(in the rows, 128 means zero)
One hidden turn or mirror swaps the rows below in pairs. Which row is each named row swapped with?
q276: [109 121  82 136 144 104 121 117 127 118 124 173 139 122 121 152 107]
q123: [115 110 142 135  97 114 154 163 166 118 106 133 113 129 138 146 152]
q46: [138  77 119 104 108 145 109  92 130 136 108 132 110 115 117 120 148]
q936: [142 112 142 137  76 118 128 141 139 130 104 119 102 168  84 122 130]
q704: [136 146 134 127 176 110 154 132 123 163 128 160 127 145 133 148 115]
q584: [143 146 124 135 131 125 124  98 100 113  85 142 154 156 150 166 114]
q800: [116 143 122 155 128 131 134 136 143 114  87 121 102 101 146 119  84]
q992: [147 138 129 138 136 123 122 102  99 106  89 135 158 147 139 168 107]
q63: [132 146 131 125 136 124 106 132  86 135 147 134 131 107 112  77 138]
q888: [130 130  86 117 145 105 130 106 123 121 139 164 130 153 104 148  92]
q129: [131 155 158 122 144 145 114 119  94 154 150 116 146 152 154 133 132]
q500: [138 158 142 125 174 113 153 134 134 157 133 160 137 146 135 143 115]
q721: [140  81 129  98  85 157 107 106 124 128 132 130 120 136 124 128 145]
q9: [126  79 131  98  94 162 101 116 127 124 135 141 115 142 128 125 137]
q52: [135 124 123 130  92 108 134 136 137 114 127 127 108 177  80 141 109]
q158: [120 157 117 138 153 121 115  90 144 161 113 177 113 127 137 111 139]
q261: [123 152 111 110 144 103 135 122 111 185 128 158 113 160 121 124 126]
q649: [138 148  98 125 139 100 138  93 127 103 128 107 156 158 138 143 157]
q741: [120 114 114 151 101 135  96 116  94 127 104 114 159 142  96 133 149]
q712: [135 171 127 110 154 105 150 123 135 121 141 137 135 162 150 136 151]
q311: [139  75 126  96 100 148 104  92 122 131 117 135 110 122 125 127 139]
q151: [152 149 131 138 147 124 119  97  84 114  91 147 160 136 129 142 111]
q275: [126 121 101 145 116 101 133 119 126 108 109  66 133 125 112 128 122]
q265: [147 147 156 146 136 123 110  80 120 126 102 124 171 141 130 150 145]
q671: [134  76 133 102 101 158 103 106 122 120 118 144 107 141 115 123 144]
q366: [115 156 116 129 136  91 134 162 111 163 141 137 114 138 107 110 108]
q640: [115 109 112 147 108 102 145 150 120 132 112  79 121 123 102 137 114]
q472: [120 111 165 134  98 169 109 134 155 122 133 141 100 134 140 128 110]
q60: [ 98 120 101 151 115 106 138 152 164 110 120 145 119 106 137 132 142]
q840: [143 123 154 161  93 125 116 112 134 127  86 106 134 138 108 121 166]
q69: [139 148 127 129 138 123 107 124  90 133 136 137 140 105 106  77 146]
q82: [122 120 130 144 123 138 132 120 138 122  72 117  97  98 142 115  97]
q431: [ 93 135  81 135 136 146 104 100 131 146 121 139 108 123 118  97 116]
q534: [132 151 163 138 143 136 113  89 105 140 126 110 157 147 152 154 126]
q547: [122 115 142 129  99 115 149 156 168 109 108 129 108 138 142 149 155]
q347: [137 173 132 110 161 113 152 128 138 126 143 146 137 161 149 135 129]
q994: [124 145 131 119 146 133 113 135  84 149 144 127 127 118 123  80 145]
q758: [142 172 123 107 153 105 152 110 134 120 142 138 139 167 148 130 144]
q72: [105 126 163 161 117 153 111 130 160 119 120 143 105 114 141 131  98]
q40: [148 111 166 136 112 129 154 138 166 120 103 105 114 148 116 146 121]
q464: [125 150 127 117 131 135 114 137  93 147 162 136 131 113 127  81 140]
q963: [156 111 155 145 113 126 153 137 160 113 104 105 107 153 102 145 117]
q150: [113 149 125 156 117 129 136 144 141 114  84 119 101 110 152 115  96]
q364: [122 139 135 122 139 130 108 131  90 135 157 137 134 119 121  73 137]
q628: [142  95 119 107  91 109 126 111 133 133 117 122 109 177  98 155 117]
q307: [126 111 152 133  98 124 155 160 164 116 110 117 119 142 141 155 142]
q715: [121 147 132 111 135 138 108 140  87 144 158 118 132 130 132  86 141]
q817: [108 139 146 161 132 135 119 111 173 136 101 141 110  94 141 112 117]
q486: [106 140 102 118 137  95 146 140 111 178 132 129 108 152 120 147 117]
q452: [127  67 135 102  99 151 107 100 124 130 126 129 116 133 128 118 145]

q486 pairs with q52
q817 pairs with q265
q640 pairs with q888
q82 pairs with q151
q936 pairs with q261

One hidden turn or mirror swaps the rows below in pairs. Which row is each named row swapped with?
q583: [201 115  89 125 129 177  91 129  95 142  84 137 132  83 161 143 134  72
 128 104  87 126 118 145 126  92 160]
q459: [162 117 125 144 134 107 197 147  77 142  81 139 152 124 117 110 127  77
 109 113 126 110 138 159 115  99 156]
q413: [151 132 102 108 128 185 124 163  88 152  57 129 141  99 126 133 178  75
 135 110 130 121 113 135 131  83 164]
q660: [129 124 178 132 146 145 156 144 101  96  57 165 131  78 145 101 121  96
 113 132 101 112 143  93 106  92 182]
q316: [161 127 158 134 118 142  87 141 106 126 110 149 131 111 140  74 154 106
 155 129 119 159 110 179  93  62 167]
q664: [128 108 137 145 140 142 107 146 122 132  88 141 127  88 148 149 151 105
  90 121 151 131 152 200 106  66 146]
q697: [181 121 149 135 113 120 151 133  83 114  84 129 168 111 153  73 118 100
  85 142  85 124 112 136  85  68 178]
q420: [191 104  99 131 124 134  88 150  95 134  56 141 158 132 146 118 135 103
 163 112  99 111 140 208 112  82 152]
q957: [172  80 177 121 144 113  98 144  70 118 106 135 117  85 126  94 160  91
  75 137 104 124 139 154  97  79 193]
q848: [138 121 174  85 129 101 155 152  90 128  69 151 125 111 155 123 131  74
 124 128  75  85 126 141 127  98 189]
q537: [109  91 128 147 127 113 120 144  88 124  83 123 145 109 164 138 123  74
 119 136 102  80 139  94 120 102 170]
q985: [178 141 117 109 158 146  97 133 116 138  89 104 159 131 163 115  98  85
 134 101  98  86 137 167 103  88 192]
q372: [162  99 105 115 120 157 118 106  73  98  66 124 140  77 133 148 148 105
 143  93 104 153 132 155 127  73 153]
q251: [176 100 188 134 131 138 113 144  75 129  77 135 145 138 152 121 141  91
 107 118 152 138 136 219 111  84 183]
q935: [147 115 158 106 139 142  98 137  90 113  52 159 163  87 150 126  96  70
 162 116 122 108 129 169 145 137 154]
q196: [165 119 126 111 124  92  72 152  98 125  58 150 174 107 146 152 119  82
  86 112 109  89 159 141 122  93 149]
q774: [136 131 162 147 136 124 126 146  85 115  83 157 128  93 149  86 157  82
  76 110  81 171 155 137 112  89 187]
q515: [179 123 137 156 151 123  95 156  60  97  74 135 108 117 174 115 123  69
 102  98  97 117 130 170 105 138 171]
q849: [178 116 146 169 123 154 159 164 105 118  67 129 157  63 159  86 125  87
 140 142  70 102 126 152  96  93 161]
q958: [173 108 164 112 120 157 114 150  87 123  51 144 139  75 148 120 138  83
 132 115 180  90 153  97 112  93 172]
q322: [180 112 165 119 164 171 107 149 103 111  90 154 105  61 128 122 148  98
 141 143  94 133 150 176 142 113 165]
q805: [171 134 151 143 129 115 133 169 101 164 113 133 156 116 142  60 120  79
 126 127 128  76 144 134 106  77 187]
q626: [180 104 140 131  85 134 128 117  85  99  90 140 157 111 125 114 144 121
 105  96 127 125 122 127 131  44 157]
q931: [176 101  96 132 138 152  80 146  96 127  78 129 140 107 147 128 131  84
 141 117  69 119 140  85 113  92 174]
q98: [168 114 137 115 134 169 142 164  93 126  74 117 151  81 160 117 144  88
 122 172  84 135 158 207 101  87 185]
q341: [132 100 159 124 119 113 131 124  71 126  68 129 162 120 119  77 133 113
 101  96 140 116 124 138 126  50 185]
q514: [157 143 131 122 144 143 139 128 105  87  64 139 102  94 146 125 155 109
 124 112 117  96 142 102  86  71 151]
q134: [167  85 138 126 141 169 100 123 104 116  69 143 139  68 124 156 156 101
 149 139 119 136 146 184 150  77 194]
q467: [186 119 136 135 139 163  55 137  95 117  86 153 134  76 133  97 127 117
  78 110  93 129 136 163 113  82 193]
q206: [206  99 151 160 128 126 147 142 101 128  75 135 139  46 149 144 130  89
 159 128 133 101 124 173 119  91 186]
q972: [154 107 136 128 139 123  41 143  92 123  89 155 135 107 132 138 139 102
 133 125 156  82 140 120 116  93 161]
q3: [111  84 119 138 123 114 109 103  94 132  45 128 158 108 164 138 141  68
 107  96 107 114 147 138 112  88 151]
q349: [153 114 204 147 126 151 133 151  99 134  80 126 146  84 121 133 138 102
  86 136 157 106 158 127 115  98 165]
q695: [189  98 167 155 128 124 123 145 108 120 123 149 141 115 162  96 119  86
 107 169 112  87 147 170  95 108 184]
q593: [162 136 131 141 130 208  81 140 100 114  84 141 139 100 115 121 136  81
 119 131  85 145 162 118 109  93 167]
q944: [151  87 181 124 132 145 192 146  95 132  77 148 138  94 131 115 140  90
 108 122 133 139 130 116 104  95 173]
q833: [146  95 156 156 114 163 139 157 109 103  78 145 173  69 135 131 134 101
 145 160 108 165 149 162 128  89 174]
q77: [148 140 136 115 139 113 154 150  91 127  87 140 139  96 153 119 132  86
 147 129  41 141 144 186 115  92 175]
q247: [180 179 109 126 139 141 107 166  85 117  80 120 136 109 134 123 155  96
 151 120 127  94 128 164 128  73 214]
q581: [171 142 174 136 155 146  65 124 119 111  86 151 124 107 181 144 112  89
 120  94 109  94 128 163 123  95 163]
q950: [213 103 184 114 130 163 137 145 105 128  83 127 137  79 149 140 144  82
 122 124 147 164 147 160 104  94 178]
q5: [146 114  94 129 139 150  90 152  85 134  72 141 135 124 152 117 133  74
 172 103  76 127 101 138 117  94 200]
q92: [164  89 157 114 119 111  88 149  92 159  57 124 156 107 155 161 148  61
 115 155 101 112 147 186 111 113 163]
q375: [146 102 129 125 127 113 100 141  96 133  74 125 145  92 131 129 158  79
 186 126 171 147 135 131 117  82 176]
q656: [176 114 114  94 130 158  79 154  91 122  72 173 128 126 147 146 144  90
 102 117 169  95 139 138 118  99 182]
q831: [202 128 118 151 132 122  93 150  97 122  71 148 146 118 156 120 130  81
 162 129  57 127 135 186 123  93 201]
q389: [171  96 172 143 140  98 102 185  75 132  90 179 145 103 132  87 122 101
 115 153 130 112 149 171 102 106 191]
q437: [148  72 130 138 126 159 128 153  94 171  53 144 156 112 139 117 120  58
 142 137  83 125 148 178  75 101 179]
q328: [144 104 133 147 112 129 136 181  70 121  79 171 138 103 143 101 144 105
  83 122 127 153 140 107  98  70 198]
q689: [150 142 195 118 124  88 122 139 105 124  59 152 130 101 158 122 134  81
 127 113 102 113 130  92 126  95 156]
q776: [167 142 164 163 124 143 104 177 100 134  97 163 167 140 171 103 100  91
 147 109  97 120 119 155 100 106 196]
q382: [142 121 140  74 128 142 130 128  93 139  61 137 144  99 144 161 143  73
  97 127 128 113 112 102 126  90 157]
q172: [151 112 121 148 117  73 110 163 102 136  76 152 163 112 157 134 127 102
  98 116 114 139 117 198 115  77 165]
q49: [156 139 137 147 153 107 118 156 100 107  84 153 157  72 140  71  92  94
 163 122 114 128 144 143 120 105 205]
q283: [140 108 123 144 109 122 140 138  81 153  68 134 166 156 128 109 143  76
 128 108 133 122 118 112 110  67 165]
q877: [153  70 140 124 135 149 151 178 100 143  73 142 173  88 124 114 139  97
 115 162 101 149 170 149 111  83 194]
q779: [146 147 116 123 127 140 130 138 107 116  69 127 157 151 154 106 121  97
 125  93 103  92 124  96 100  79 162]
q792: [182 148 134 138 147 148 121 160 102  92 101 171  86  64 136 117 150 110
 140 121 102 122 144 158 127 100 174]
q569: [166  96  95 138 118 116 134 147  80 122  71 129 144 114 140 132 139  93
 164 124 133  90 143 206 122  91 153]
q947: [129  83 178 129 132 191 101 142  97 122  79 138 143 101 150 147 138  98
 149 118 161 120 120 146 114  95 188]
q215: [174 129 143 139 130 118  99 160  83 158  58 132 129 147 157 100 122  87
 107  88 115  73 122 127  74  93 188]
q911: [186  93 178 152 122 105 112 147  98 133  67 162 141  48 173 118 135  83
 103 121 159 104 124 143 103  84 152]
q552: [147 109 156 124 155 121  82 133  78  71  79 119 104  75 151 134 150 100
  99 127 110 126 111 143 136 108 179]
q95: [143 160 139 123 146 115  82 164  71 129  84 118 142 120 152  82 148  80
  98 122 142  79 132 153 132  89 185]

q322 pairs with q420
q792 pairs with q569
q341 pairs with q689
q316 pairs with q935
q985 pairs with q950
q848 pairs with q626
q833 pairs with q5
q581 pairs with q251
q328 pairs with q537

